(in the rows, 128 means zero)
Rotation paths and how fast each direction turns (degrees per step):
Each turn is a multiple of 5 degrees from 10 to 175, or 0.
Each row of a path follows its step; steps can be skipped.
path 1
step 0: [125 138 127 122 122 131 123 123 121 134 131 131 131 123 123 123 134 123
 121 122 117 125 123 139 131 137 132 138 128 129]
step 1: [117 126 122 139 129 134 127 129 122 134 138 125 134 126 134 136 128 125
 131 117 123 122 122 122 119 127 124 132 129 131]
step 2: [127 108 123 127 129 126 135 137 127 121 126 130 123 125 120 131 127 127
 130 125 124 132 131 128 115 131 127 128 121 132]
step 3: [129 128 128 134 127 128 126 120 120 123 122 127 123 120 118 121 123 131
 133 127 132 134 130 142 129 137 127 137 125 118]
step 4: [112 134 132 125 130 133 130 117 127 129 132 134 132 123 128 135 126 136
 134 128 126 128 127 122 128 121 124 138 125 118]
step 5: [127 123 132 122 130 121 137 131 127 128 128 126 137 124 124 133 139 125
 117 123 114 130 135 120 126 124 131 134 124 125]
step 6: [130 123 127 133 128 117 121 123 108 133 126 123 131 127 122 118 127 127
 125 122 126 128 128 127 123 130 132 131 134 133]
step 7: [112 121 116 128 124 129 118 122 132 128 129 130 122 123 126 126 121 126
 134 135 126 126 121 121 124 130 131 138 130 132]
step 8: [123 123 122 127 120 127 126 130 137 118 131 125 123 127 127 132 141 126
 124 121 127 126 134 135 128 128 122 141 118 123]
step 9: [130 128 136 123 135 129 125 123 121 133 127 132 131 126 125 126 127 135
 129 110 127 123 130 140 124 128 122 134 120 133]
Directions:
[127 128 125 129 130 126 128 125 132 126 126 127 126 127 129 130 126 127
 131 127 129 129 131 132 126 128 126 126 125 129] => 65
[130 129 130 128 128 130 126 124 128 130 127 125 130 128 128 126 125 127
 131 125 130 125 125 129 125 126 130 129 129 126] => 125
[127 131 125 129 129 132 127 125 127 130 125 129 128 131 127 126 126 130
 125 131 126 128 130 129 127 131 127 128 130 128] => 110
path 2
step 0: [132 123 130 134 132 115 140 126 129 126 133 123 131 124 123 120 127 135
 125 135 123 122 137 124 138 130 134 135 137 131]
step 1: [136 127 125 131 131 124 135 134 124 128 121 137 137 128 121 138 130 117
 126 122 118 123 135 127 134 127 134 124 137 133]
step 2: [135 120 122 134 129 129 119 134 119 124 130 131 120 127 131 125 118 118
 130 125 120 131 129 128 132 142 131 127 133 135]
step 3: [128 132 125 130 136 127 127 123 134 133 122 128 131 122 128 114 118 118
 127 125 120 125 118 136 119 135 135 126 128 130]
step 4: [136 116 126 133 127 119 137 121 135 137 128 126 127 123 133 126 127 128
 118 126 128 123 133 133 122 138 124 133 122 124]
step 5: [136 120 117 128 133 124 130 129 125 128 130 127 140 120 112 128 135 125
 124 139 127 130 131 133 124 126 125 132 130 126]
step 6: [144 127 130 125 122 126 128 131 121 128 118 128 127 120 123 120 130 124
 125 133 129 130 132 119 138 135 129 122 137 123]
step 7: [121 134 122 139 129 125 128 123 123 128 130 135 130 120 130 121 124 119
 119 131 124 125 128 118 135 132 139 131 138 130]
step 8: [137 125 124 132 136 126 132 131 140 138 130 132 129 132 136 123 126 123
 119 123 113 132 129 124 135 127 130 128 131 138]
step 9: [134 117 122 130 132 129 132 127 127 136 130 130 137 127 126 132 120 125
 132 132 132 125 122 136 128 140 128 127 131 145]
Directions:
[127 128 123 128 129 130 123 127 130 131 127 131 128 131 131 127 124 130
 127 128 127 127 128 127 129 128 129 125 127 126] => 70
[130 134 129 129 130 127 129 129 128 128 128 126 127 125 131 128 124 131
 125 128 131 127 129 128 125 128 132 129 130 127] => 100
[128 127 127 127 129 126 126 123 129 128 125 127 129 126 128 129 131 130
 128 131 129 132 129 129 127 130 127 128 129 122] => 55
path 3
step 0: [132 127 131 121 123 127 123 134 135 115 116 134 135 133 127 127 121 130
 131 128 128 122 124 131 133 129 120 122 130 132]
step 1: [132 127 122 133 131 126 131 129 132 129 122 128 136 131 127 115 127 129
 141 132 133 122 119 134 129 134 124 129 119 130]
step 2: [125 125 130 127 129 122 127 123 129 132 119 123 127 124 134 126 124 120
 133 118 132 122 120 130 133 140 132 124 122 119]
step 3: [129 126 123 130 120 124 127 122 130 137 117 131 119 129 126 123 133 119
 122 126 137 124 127 129 134 123 123 121 128 122]
step 4: [124 132 129 126 123 125 122 130 144 130 129 129 130 129 124 123 127 125
 119 127 131 131 127 145 127 125 127 123 128 122]
step 5: [128 131 127 129 136 130 128 130 141 131 131 132 125 132 131 123 117 116
 135 131 125 133 128 132 133 120 128 121 124 132]
step 6: [125 132 131 130 131 120 139 130 128 124 122 134 130 126 128 121 111 124
 129 129 126 125 133 126 125 130 126 117 132 124]
step 7: [120 121 128 134 132 121 139 132 127 128 119 128 122 132 122 121 130 134
 135 124 124 127 128 136 135 127 120 124 132 129]
step 8: [129 124 137 130 122 120 131 135 136 121 124 118 128 129 127 124 129 123
 134 116 137 130 123 129 132 126 125 131 133 129]
step 9: [128 133 125 135 122 121 125 126 126 129 124 124 141 134 135 129 129 119
 134 128 135 125 122 132 134 118 124 123 130 131]
Directions:
[131 128 130 126 125 128 127 128 128 127 125 129 126 128 130 129 125 124
 128 128 130 128 128 121 129 126 127 128 130 129] => 125
[124 126 126 126 126 128 132 133 127 130 128 131 126 126 129 131 129 127
 129 129 130 126 127 128 128 129 130 128 129 126] => 85
